In the rows, 128 means zero.
Turns, then the turns between two rows, first turn first; the first pair answered:
Q865 (before => after):
[169 142 134 131 141 107 161 129 108] => [171 148 108 135 138 114 142 108 101]
[121  99 119 118 129 125 133 162 103] => [133  99 126 127 143 110 126 152 103]
[140  67 124 130 127 102 104 136 143] => [144  68 113 130 126 106 102 134 135]
Q839 (before => after):
[132 196  97 137 123 142 151  84  73] => [102 201 151  88 124 134 161  80 129]
[141 144 149 128 149 131 147 125 105] => [140 147 137 127 143 140 148 124  94]
[109 156 118 115 114 145 158 134 113] => [110 151 152 105 123 128 153 139 138]
Q783 (before => after):
[154 104 122 149 103 142 158 166 112] => [162 118 103 158 105 136 142 146  99]
[140 123  94 126 117 143 124 123 102] => [134 115  96 120 113 142 121 115 119]
[156 118 155 144 158 106 125 165 114] => [165 123 131 156 160 107 107 142  98]
[155  86  86 147 125 122  88 135 121] => [144  76 103 135 118 121  87 139 140]
Q385 (before => after):
[147 124 101 147 121 141 124 141 104] => [129 119 130 124 118 144 151 163 125]
[119 177 165 114 155 116 157 132 128] => [122 128 158  94 134 114 108  99 172]
[ 99 140  90 126  87 176 159 147 125] => [104 117  83 121  86 168 131 131 150]

Between the rows of a pair lie 2 to 4 turns.
[131 107  62 131  91 149 109 116 123] => [107 106 153  86 105 133 145 140 177] => Q839 then Q865
[151 186 120 165 120 135 155 146  81] => [119 129  96 131  70 171 150 161 113] => Q385 then Q839 then Q839 then Q839
[147 174 131 169 146 122 144 134  69] => [138 165  90 153 114 140 103  71  99] => Q865 then Q783
[167 127 223 113 154  96  86 112 144] => [104 142 124 115  74 209 155 159  66] => Q839 then Q839 then Q865
[117 146  78 138 106 140 104  70 124] => [ 94 182 152 123 133 136 187 137 107] => Q385 then Q865
[ 85 132 128 123 108 146 161 155 119] => [ 82 118 128 109  98 145 148 134 146] => Q783 then Q783 then Q385
